One turning vector, and how many ticks it has turned:
The counts run from 0 to 533.
[113 101 119 142 120 141 106 103 100 179 164  79 150 137 140  96 133 127
 127 135 130 120 127 116 110 163  73  76  79 131 134 141 141 134 103 117
 196 129 158 127 117 135 153 132 122 164 153 139 144 137 127 153  83  90] : 206
[138 106 141 106  77 141  99 140 115 114 122  97 166 107  96 139 138 155
  95 143 140  99 128 138 105 139 106  73  82 139 122 104 181  99  82 124
 152 105 183  84 114 134 129 142 130 127 109 134  96 134 131 200 144 127] : 46
[126 127 132 107  99  83 126  89 162 154 146  97 115 141 163 138 138 133
  94 116 138 172 104 132 117 133  92 107 107 104  99 133 107 134  83 135
 141  88 162 103 115 146 127  94 144 208 116 126 120 101 161 110  99 163] : 456
[147 120 151 130 147 119 150  88 141 136 197 129 110 150 157 101 160 131
 167 143 133 130 180 133 116 164 100 105 106 109 135 113 110 154 118 102
 157 100 105 137 129 103 137  61 137 137 145 142  83 116 136 125  85 129] : 309
[147 130 133  71 106 134 125 126 109 144 190 129 136 164 143 140 114 134
  63 117 117 122 119 153  70 179  97 104 148 115 147 117 138 136 124 132
 144  52 122  93 119 120 170 121 161 168 134 160 104 157 147 152 132 132] : 62
[157 128 132  65 108 147 142 120 144 120 175 135 137 138 156 150 154 147
 141 160 126 110 157 157 129 147 116  91 142 138  97 108 145 106  85 108
 133  98 117  77 120 100 112  95 160 119 123 164  85 100 117 168 136 173] : 530
[145 176 131 137 140  94 157 106 155 135 174 101 135 130 145  87 149 157
 120 166 155 133 127 168 100 118  90 102  52 153 151 111 136 122 110 102
 126  86 111 118 158 112 136  73 162 136 127 129 116 100 135 111  78 151] : 280
[122  87 178 123  78 144 146 144 144 133 150  80 150 171 101 127 110 128
 122 126 121 109 146 158  82 162 105 101 120 128 116 113 155 119 104  77
 176 147 145  85 103 134 138 100  91 167 134 119  67 145 107 155 137 109] : 238
[101  71 114 109 107 159 144 137 110 113 148  67 120 172 112 140 118 141
 106 132  92 100 151 171 135 132 107  83 112 130 110 108 138  98 106 126
 164 141 138 100 113 165 148 132 122 175 122 111  92 145 122 192 140 156] : 138
[126 127 133 133 113 100 150 115 165 174 139  96 127 143 133  81 118 118
 135 148 155 164 146 124  82 130  98 120  69 130 134 116 149 128  98 103
 118 109 121  93 158 163 123  69 111 204 136 111 113 117 126  91  77 147] : 180
[102 126 100  83 174 153 127 111  96 103 190  85 147 127 167 151 127 145
 123 165 105 125 129 133 137 130 112  78  72 154 129 118 133 120  71  97
 179 149 127 144 123 124 150 151 145 138 139 121 120 120 139 171 121 130] : 504
[113 109 149  79 153 143 149 149 131 133 157  59 125 129 132 129 128 144
 170 154  95 131 150 135 170  99 133  81 102 131  84 133 118 140  98 123
 171 153  87 123 134 121 152 105 162 158 144 101  90 125 175 171  90 132] : 417
[115 135  97  74 115 134 134 119 140 159 201 119 135 151 148 134 132 104
 111 104 134 112 153 172 105 159  63  83  99  90 136 128 139 155  88 146
 133 122 186 129 123 143 137 125 129 164 152 151 138 137 103 158 146 114] : 398
[124 124 118  95  84 132  93 145 113 127 146  71 176 100 100 137 129 150
 127 143 139 118 127 145 121 126 127  65  90 162 115 121 157  99  94 118
 158 120 171  89 119 103 166 152 144 136  95 130 122 122 153 189 123 127] : 45
[123 115 130 142  77 133 125 134 135 121 183 117 135 175 101  99 127 160
  90 124 149 114 173 167  92 161  98 103 131 106 129  98 112 151 105 105
 148 103 130 101  90 123 152  89 104 162 116 145  73 158 102 179 150 117] : 337
[146 125 189 121 121 115 156 110 173 130 129 112 139 135 164  83 127 133
 112 170 162 122 129 106  89 140  83 101  97 115 102 160 126 112 119 132
 173  74 126 107 117 124 117  93 129 172 135 129  86 119 140 118  89 126] : 454
[138 129 135 106 114 115 146 131 125 218 155 108 122 146 134 108 116 105
 151 128 141 139 127 175 129 130  54 104  88  99  86 146 161 142  80 145
 144 129 132 101 120 161 112  87 132 178 150 151 118 124 122 135  91 149] : 485
[123 140 155 118 113 114 146 129 134 196 147  94 104 142 139 100 125 121
 143 121 145 147 111 173 126 105  66  87  55 125 111 127 147 148  92 130
 130 130 118 110 151 168 144  81 117 183 169 135 115 137 123 108 103 153] : 486
[132 109 138  65 144 157 148 113 131 110 146  98 145 153 160 163 108 119
 104 168  88 141 109  93  61 132 126 121 120 140 148 138 160 100 103 127
 169 116 151  85 118 135 124 161 146 178 130 116 127 121 164 174 125 123] : 169
[165 158 126  85 125 117 158 115 158 107 170  55 142 134 144 126 142 130
 169 163 128 129 141 175  94  99 146 142  74 147 129 113 157  87  89 104
 129 111 128 102 132  93 136 105 168 142 123  98 113  83 154 133  99 148] : 471
[131 143 113 141 105 117 113  97  82 138 162  78 117 113 122 102 161 151
 170 139 159 117 141 169 110  92 113  93  33 118 139  97 144 111  82 121
 155 155 139 132 137 130 133 117 117 129 128 141 102 120 133 158 111 171] : 105
[134 143 111  78 129 129 115 112 115 137 218 123 136 133 130 166 135 114
 128 115 126 123 153 163  89 152 109 102 111 108 179 109 172 139  94 101
 166 108 185 133 112  93 155 140 146 113 135 134 122 134 140 161 118 112] : 497
[138  92 155  88 152 161 165 106 137 106 146 139 113 150 180 137 132 135
 128 160 125 149 115 125  90 137 105 101 122 168 130 130 145  83 120  93
 178  82  85  82 124 132 143 112 133 158 132 127  85 113 146 130 121 185] : 255
[141 144 154  55 122 129 164 140 180 135 152 114 126 170 136 129 108 122
 119 154 124 135 131 142  94 110  91 148  98  69  95 127 125 144  75 155
 128 116 127  95 118 146  89 109 128 191 122 139  78 125 126 156 148 138] : 270
[165 168 108  66 136 141 153 109 164 159 180 134 123 139 152 126 139 133
 162 160 130 146 167 138  90 133  99 121 106 123 141 120 149 141  97 144
  89 104 118  80 173 129 114  76 162 141 145 147 119 104 133 154 119 141] : 95
[121 100  96  79 145 143 141 102 141 106 205 119 130 151 163 143 155 135
 122 154 102  92 190 127 128 171 124  86 128 113 125 111 139 123 105 124
 164  99 159 114 109 102 128 113 161 123 117 150 116 111 136 190 110 138] : 223
[131  94 152  95 149 157 161 119 117 100 156 151 104 152 168 131 137 136
  81 155 126 122 112 152  89 129  71  89 100 155 128 111 150  86 114 114
 159  75 110  86 134 156 135 119 127 148 128 140  79 132 127 139 137 188] : 254
[158 132  72  84 132 167 129  91  82 150 175 106 120 163 149 142 176 142
 125 147 106 115 143 135  82 157  94 129 114 146 179  85 156 131 103 111
 129 149 126  95 145 123 126 111 159 148 151 144 131 125 130 197 130 126] : 8
[ 99 144 131 108 132 111  94 109 120 156 187 112 128 103 124 125 113 143
 151 113 159 192 140 125 126 122  94  59  52 118 130 113 118 168  74 103
 149 137 126 147 136 158 168 125  97 147 138 133 114 139 118 133 118 117] : 304
[140 126 112  79 133 141 133 110 132 126 201 140 122 145 125 147 145 100
 141 118 132 120 179 171  74 145 103 104  80  95 173  95 188 123 109 106
 155 104 179 131 108 137 145 120 116 111 125 120 100 136 109 151 146 141] : 498
[146 152 111 112 124 143 100 111 109 121 157  93 145 104 123 106 167 201
  94 152 138 145 127 139 129 148  94  75 114 187 128 114  91 152 113 102
 114 106  90  95 129  99 173  90 165 143 134 139  98 112 134 150 109 123] : 434
[129 104 186 128 110 116 113 142 141 159 121 113 128 119  82 109 121 144
 112 135 140 177 149 135 132 117  81  55  91 152 109 118 137 150 118  90
 145 112 108  85 126 143 161  76 115 154 142 100  72 120 132 120  98 124] : 333
[137 110 112  76 124 150 131 111 101 112 154 143 128 138 163 139 141 151
  53 141 131  97 109 168 116 162  58  87 111 151 122 122 154  86 111 123
 150  72 143  98 116 135 130 129 146 148 123 155 105 138 120 154 138 175] : 253
[145 107 142  89 167 151 137 108 140 114 172 104 119 137 106 116 149 133
 189 168 121 150 201 133 135 102 139 112  91 137 127 105 126 135 103 103
 155 134 101 120 120 114 146  94 147 116 125  82  74 101 158 164 114 141] : 317
[150 138 147  76 123 133 127 115 145 137 124  66 131 104 167 118 166 127
 155 149 135  93 129 112 133 132  87  78  71 120  90 139 141 140  89 149
 160 129 156 127 149 116 126  80 160 147 164 131 112 115 160 136  83 109] : 20
[141  86 126 114 137 160 123 121 118 140 150 110 156 144 108 119 137 143
 132 190 104 122 162 105 149 149 116 109 120 144  95 125 150 121  97 101
 183 140 129  85  87 104 110 115 140 136 113 120  87 104 123 208 112 108] : 231
[140  97 125  96 153 154 143 100 142 123 182 137 125 141 146 111 151 103
 178 150 139 109 198 144  72 149 100 121  66 126 149 121 178 107 114  91
 150 111 150 125 138 135 130  88 126 106 135 112  95 128 112 134 122 138] : 499
[128 160 140 136 112 106 124 100 165 133 198  75 122 139 162  94 141 139
 155 123 151 128 162 131  81 140  92  95  82 117 147 134  91 161  96 140
 157 133 158 143 125 121 165 103 142 164 164 130 132 114 137 155 125  91] : 396
[122  97 146  71 120 138 144 138 141 139 156 110 145 135 122 159 124 107
 147 138  98 106 148 133 133 146 129  65 116 103 112 115 187 114  96 133
 192  97 163  83 111 113 129 128 142 128 124 147  83 133 163 188 109 137] : 323
[136  89 159 119 140 119 142 124 131 162 144 133 126 167  98  94  89 112
 129 158 127 194 133 103  85 126 102 137 112 101 131 138 118 134 116 120
 163  82  93  87 122 157 137  96 110 193 122 116  76 139 157 143 104 128] : 362
[161 134 126  74 170 154 127 117 137 177 184 124 136 147 118  89 135 114
 150 158 143 148 184 154 117 148  67 134 106 125 105 159 128 169 109 111
 133 113 100 125 115 108 137  82 155 139 159 120 108 128 109 153 113  94] : 492
